Each path below is one point turned by a fixed rotation once a step. After each direction that follows a path, write how fast that rotation turns it, in deg/step (0 if it stays still).
Each turn is a multiple of 5 degrees from 10 to 175, or 0.
Each row of a path follows its step; steps can be skipped.
path 1
step 4: [-24  27   4  15   4  11  -4  12  -9 -17  15  -8 -26  24  32  21  -5   2
 -23   5  25  16  13   7  32   1   6 -21  -5  -7  19  26  -4 -15 -38   0
  24   0   2  13 -12  -5 -11 -21  20 -18]
step 8: [ 25   5 -24 -27  26  15 -16  35  -5   2  -1  20  10  23  -3 -10 -11  -6
  13  -5 -13  -8  -7 -11  -2   7  40  -6   8  -4  -2   6   7 -15  -3  -6
   4   7   3 -29 -26 -47  12  16   0 -24]
step 9: [ 25  15 -29 -22   4  -9 -15  -8 -17  -7   9  -2   0   6   0  35 -19  31
  10  -5   0 -11  15  14   9   1  13 -25   8  15  -9  -2   0   0  -7  12
 -12 -12 -45   3 -38  -6 -15 -14 -18 -28]
step 13: [ 29 -16  -3   0  -4  -9 -25  28  22 -17  22 -21  12   2  -3 -37   8  20
  19  14 -11  -3  10  11   3   8 -21  -5  23 -16  -5 -20 -15  -9  11 -28
  10  -8  33  -3 -10   3  20 -20 -14 -25]
step 19: [-14  -9 -21   5  -8  12 -38 -16  -1  -2  24   9   8  17  16 -32  24  -1
  23   1 -23  -6   0 -10   8   1  40  20  -4   4  25   3   6  13 -12  28
   1   5   8 -16  -7  -1 -36  -4   8 -24]
step 21: [ 24   5  10  11 -28  -1 -14  19 -16  21  20  14  13  -2  22  14 -17  20
 -16  14  31   0  11  15  -1  -9 -23 -26  14 -10  -5   9  12 -39 -13  17
   3   6   6  -8 -24   8 -10   9 -36  -6]
step 32: [ 17 -15   1  19 -25  -9   5  23   2  17   1  -7  34 -23  -5  -6  20  13
  19  30  25 -23 -14  37  14 -31   1   0  11   6  15  12   6 -18  -5  10
  -8   3  20 -10  21   3   4  -7  33   6]
[ -1  -6  -6   4   3   3  -1   3   2  -8   9   4  -1   6  -5   1   5   8
  -5   1  -4   2  -7   1 -10  -6  -8  -4  -2  -2   0   2   3   8  -7  -1
   2   9  -3   5  -7   7  -3  -2  -2   4]
120
[  0   0 -12  -2   4  10   8   6   2   1  -6  -3  -3   0   6  -5 -12  -3
   2   5   7   4   3  -3  -3  -1  -1   2   7   1   5   5   7  -2  -4  -1
  -1   3   7  -2   0  -3  -3  -4  -4  10]
85
[  2   1   4  -3   2  -2   7   9   7   1   5   7   6   8  -3   2  -6 -13
   7   0  -5  -3  -5   2  -1   4  -3   1  -8  -6  -7  -7   3  -2  -1  -1
   0  -8   8  -1  -6   2   3  -5  -1   4]
145
[-6 -2 -5 -3 -2  0  6 -6 -6 -1  3 -8  4  2  0 -8 10 -4  9 -3 -4 10  1 -4
 -5  4 -9  3 -6  4 -2  1 -9  1 -4 -2  3  0  6 -3  8 -3  0  0 -5 -2]
60
